Named moves, each a turn or a mirror, and the order they were made in; the first pair answered
Momi (before => after):
[ 4 -8 20  4 -1 -4 -7 -7] => [ -7   6  13   6  12  -7  -3 -11]
[  0  11 -30   0  -9  -7   4   0] => [ 10  -3 -23  -2 -22  -5   1   4]
[-14  11   7  11  24  -5   8  -2] => [ 10 -20  22   7  -8   3  -3   6]
[-10  12 -13  -3   8   9   1   5] => [  5  -8  -4  -5 -11  13  -4   9]
Dokag (before => after):
[ -1   9 -21  -5  -5   1   2  -6] => [ 11  -4   1   2 -17 -10   0 -10]
[ 4 -3  8 -4 -6 -7  0 -4] => [-5  7 -8 -9  3  1  1 -2]
[  8  -1 -27 -11  -9  15 -10  -9] => [ 19 -15  -1  -5 -21   3 -11 -13]
[ -8   5  24  12  -2 -21   8  -4] => [-22  22  -5   4  15  -5  10   0]
Nat (before => after):
[  4   0  17   6  10  -9  -2 -11] => [  9 -17   6  -2 -12   6  -4   8]
[-6  0 11  5  5  0 -5  5] => [-1 -4 10  6 -5 -4 -3  5]
[14 -9  5  0  6  2 -9  0] => [13 -8  5 -1  9  3 -8 -1]
[-15  15 -10   4  -1 -12  15   6] => [-10   7 -13   3 -13 -12  16   9]
nadeb (before => after):
[ 1 -1 14 -1 13  1 -5  1] => [-1 -4 16  1  7 -2  1  8]
[ 12  -4   2   0  -7   0  -8 -15] => [  9 -10   1  -4  -8  11  -8   3]
[ 4  5 -8  2  2 -6  3 -1] => [ 4  3 -9 -1  3  3  1  3]
[-2 -4  5  8 -9  2 -1 -5] => [-1 -2  2  3 -3  5 -6 -9]
Pairs:
Between the rows of a pair lie 2 to 4 moves.
[ -6   5  21   8  -2 -11  12  16] => [ 0 15  8 -4 23 11 -7 -2] | Dokag then nadeb then Dokag then nadeb
[  6 -10  20   2  -1  -4  -3  -2] => [  4  -8 -13  -7 -11  10  -1   8] | Dokag then Nat then Nat
[ -4  -5  22   5  -5 -13  -2  -3] => [  4 -15   7  -3 -21  -1  -4   4] | Dokag then nadeb then nadeb then Momi
[ 19   8 -13  -6   6  10 -16 -26] => [ 25   1  -1   1  -5  -1 -13 -29] | Nat then Momi then Dokag
[ -3   0   0   5   0 -10   7 -12] => [ 1 -9 11  4 -5 -8  4 -6] | Dokag then Nat then Nat then Dokag
[ 11 -14   6   0  -9  -5  -7  -8] => [  9 -10  11   3  -4 -11  -5 -13] | Momi then Dokag then Momi
[-13   4  12   3  19   7  -2  14] => [ -9  15  -3  11   4 -18   6  -9] | nadeb then nadeb then Nat then Momi
[  6   1 -25 -10 -11   5   7   6] => [15 -6 24 -1  5 -6 -5 -7] | Dokag then Nat then Dokag then nadeb
[ -5   3  -9  11   3 -17  19  -2] => [ 5 -9  4 -2 22 14 -4  5] | nadeb then Dokag then Momi then nadeb
[ -9 -12   5  14 -15  -6  13  27] => [ 17   5 -17   4  -3  -4 -12 -29] | Nat then nadeb then Nat then nadeb
[-8 11 -3  1 10 -3  6  5] => [-5 10 -2 -3 13  4  2  4] | Nat then Nat then Nat then nadeb
